(in the rows, 128 means zero)
A single turn carries every row of the set below to another of its rows. Some are shown first; where does it send the rows asked next?
Libos: [119 115 119  93 150 132 122 158 125 140 156 161  98 124 162 106 101 163
 139 124 124 120 146 141]
pab: [110 124 129 134 161 129 134 161 119 135 132 168 130 123 142 102 143 127
 145 178 118 118 140 133]
Keb: [145 141 121 128 153 161 143 153 110 138 151 163 130 100 164 120 110 148
 137 133 121 115 143 137]
Beru: [130 110 130 145 150 128 124 137 148 134 147 169  76 113 161 104 116 143
 142 128 127 105 152 147]
lole: [136 114 111 143 125 126 118 134 142 142 146 165  86 116 162  96 108 141
 132 127 110 106 146 144]
Rusov: [127 114 124  96 156 135 130 168 129 135 159 161  98 119 155 111 100 157
 133 118 126 114 136 142]
Solu: [121 115 120 138 127 133 122 143 133 160 143 156  94 107 152  98 158 129
 129 136 115 112 136 165]
sol: [139 116 113 142 132 153 130 144 135 147 140 164  72  90 160 103 124 135
 123 129 118 104 136 143]
gomu: [116 110 129 137 134 128 121 131 136 140 130 168 120 103 143 107 138 110
 159 165 127 118 142 129]
vumam: [128 114 122  95 154 149 132 174 127 142 158 158  89 107 158 113 108 149
 132 120 130 114 130 145]
Dipu: [109 109 106  83 167 131 123 159 138 141 151 170 107 111 159 107 111 126
 144 144 132 125 140 131]
piza: [120 120 108  91 140 141 121 155 116 147 152 157  98 116 164 102 104 164
 132 129 118 123 143 140]
pok: [124 120 118 142 125 132 127 132 126 141 128 161 131 102 140 105 137 113
 144 156 111 112 125 124]
lod: [122 112 128 141 123 124 137 137 131 144 135 167 111 113 134 105 148 152
 118 124 107 109 139 139]
pem: [121 126 132 144 153 130 130 126 120 131 126 159 126  96 137 107 146 125
 143 164 118 114 131 129]
Kabu: [122 123 111  91 150 151 127 157 110 145 148 155  93 103 159 105 112 166
 123 132 119 123 140 140]
deg: [113 120 118 129 144 135 126 166 123 148 135 165 125 120 148  98 141 110
 147 181 117 119 137 140]
nen: [138 127 114 120 129 166 135 153 118 151 150 172 123  99 171 120 107 140
 149 139 127 123 156 132]
defa: [114 115 132 128 157 135 137 164 122 136 130 174 125 112 132 105 140 122
 138 182 121 120 144 129]
depa: [140 138 130 125 171 153 131 152 118 138 158 162 118 104 171 118 113 140
 150 144 134 120 154 154]
pud: [117 121 111  88 187 130 132 158 128 130 151 163 113 107 150 108 114 135
 127 140 126 119 128 133]
tek: [112 112 123 130 139 140 136 171 129 146 133 173 124 117 143 106 140 111
 150 175 122 117 138 129]
kegu: [137 121 128 113 148 151 131 144 120 140 151 178 121 100 159 119 100 148
 143 151 133 131 174 134]
Tupo: [153 126 122 114 149 142 129 149 121 136 157 170 130 103 150 113  89 137
 125 146 120 124 157 144]
nav: [123 118 120  92 158 155 130 166 117 145 152 157  84  99 160 111 116 157
 129 129 130 120 137 144]
Nuto: [106 122 104  89 169 138 137 150 120 134 140 168 118 107 153 110 118 153
 133 138 121 123 135 112]
tesu: [126 116 118 138 143 145 122 128 129 144 135 166  68  92 163 100 128 152
 130 143 121 115 157 142]
lam: [149 130 118 118 149 148 122 157 126 146 164 163 121 107 169 111  98 122
 143 145 128 121 151 159]
Dama: [115 113  94  85 147 135 130 159 131 142 146 169 121 111 153 107 106 132
 131 135 117 121 129 118]
zasom: [133 113 130 136 140 124 130 143 132 144 143 159 102 102 129 100 148 135
 105 135 109 109 134 161]
duk: [126 114 137 138 151 120 128 129 132 127 131 166 126  99 127 108 134 116
 140 164 121 115 136 129]
viz: [142 116 129 147 154 138 137 142 139 128 143 166  80  98 148 107 119 146
 120 123 119 100 136 141]
bupez: [118 127  95  92 165 144 132 166 126 144 149 157 114 106 162 107 119 127
 132 133 119 115 113 132]
Papem: [123 120 119 128 145 135 134 166 119 140 132 166 132 114 132 100 135 114
 127 178 109 117 131 134]
nit: [120 100 143 131 145 121 127 139 142 144 141 171  91 103 132 105 148 138
 123 142 126 117 156 156]
nilu: [119 122 122 135 143 134 141 168 122 138 133 168 137 123 137 104 137 120
 138 167 110 112 127 126]
Lobi: [133 117 124 139 136 129 125 139 133 138 135 159 125  97 134 104 134  99
 138 159 116 110 121 137]
Donin: [119 119 129 140 147 134 121 134 130 142 132 159 114  96 147 106 147 105
 156 167 127 116 133 141]
Gev: [110 116 134 141 143 127 129 132 128 147 136 163  97 112 148 104 162 154
 134 136 119 114 150 151]
lini: [134 121 114 141 140 130 123 122 127 135 137 164  87 105 152  95 114 160
 116 136 106 111 151 138]
defu: [120  97 127 133 113 128 127 145 145 155 141 172  98 111 141 105 144 131
 131 131 119 113 148 148]
Dek: [101 123 101  91 167 147 130 157 125 146 144 163 106 106 172 110 128 138
 150 140 130 123 132 125]

tesu goes to lini
defa goes to Papem
bupez goes to Dek
Where do these go?
vumam goes to nav
Lobi goes to Donin
lam goes to depa
Solu goes to Gev

